In the data rows, the value 500 means zero.
Here are some points, each followed by its number:
477|406|346|419|440|437|464|464|527|593|658|669|688|718|636|588|513 0
611|566|419|495|449|428|420|394|392|462|423|548|555|700|752|696|580 1
488|407|368|388|459|454|468|508|565|615|625|627|692|718|684|604|495 2
477|423|364|400|456|517|558|590|627|694|779|686|497|357|325|346|407 3
648|784|645|514|472|478|431|400|408|423|437|423|386|333|327|359|413 4
637|779|698|515|517|494|451|447|422|418|424|432|368|349|301|362|454 5
514|453|363|427|523|576|561|543|454|475|499|572|593|714|731|647|547 6
477|424|364|387|430|469|492|521|582|536|472|559|678|656|509|411|422 7
469|413|463|390|429|481|477|386|613|588|521|482|567|630|686|585|611 8
503|433|383|409|431|435|424|431|485|554|482|429|372|406|471|636|726 9
565|473|481|547|546|404|564|421|386|415|407|475|514|650|660|394|367 10
473|422|360|395|443|475|449|470|555|497|445|427|407|411|526|660|671 11
476|429|372|408|501|583|582|534|497|468|476|525|595|659|707|655|586 12
448|590|670|783|819|635|453|430|403|440|451|380|403|346|302|335|421 13
501|542|617|805|813|551|445|399|413|427|436|415|392|336|326|358|408 14
495|577|637|725|827|656|443|442|458|360|517|401|305|338|297|434|437 15
424|412|333|385|396|472|455|451|439|614|659|666|701|684|721|637|518 16
505|385|403|496|463|403|412|413|364|448|393|433|410|340|329|579|810 17
524|823|999|697|483|480|418|408|411|414|440|426|360|341|338|346|410 18
473|420|412|421|487|702|910|872|731|595|508|465|417|329|316|359|366 19
New points follow, each followed by the number of its nearest point above by angle.
468|449|386|417|484|650|819|900|799|583|541|426|352|334|306|384|422 -> 19
473|441|454|561|505|468|458|397|401|415|431|458|666|652|419|348|413 -> 10
485|413|368|406|454|550|697|826|861|733|559|463|400|351|314|357|443 -> 19
512|704|907|760|522|468|434|435|445|366|527|396|320|331|287|413|440 -> 18
423|417|427|387|417|471|459|433|581|541|536|547|552|613|707|613|619 -> 8
475|467|547|594|489|490|619|782|593|440|435|426|387|329|320|348|414 -> 19
511|656|816|647|484|472|440|406|411|422|431|424|389|337|324|345|417 -> 18
468|484|562|477|444|488|611|759|616|443|423|406|392|324|325|345|422 -> 19
498|397|375|396|525|608|815|932|806|595|456|401|401|347|358|394|399 -> 19
470|609|830|712|492|448|433|404|419|383|428|452|336|305|346|356|451 -> 18
501|431|284|402|393|458|443|570|601|694|721|832|630|451|350|353|381 -> 3
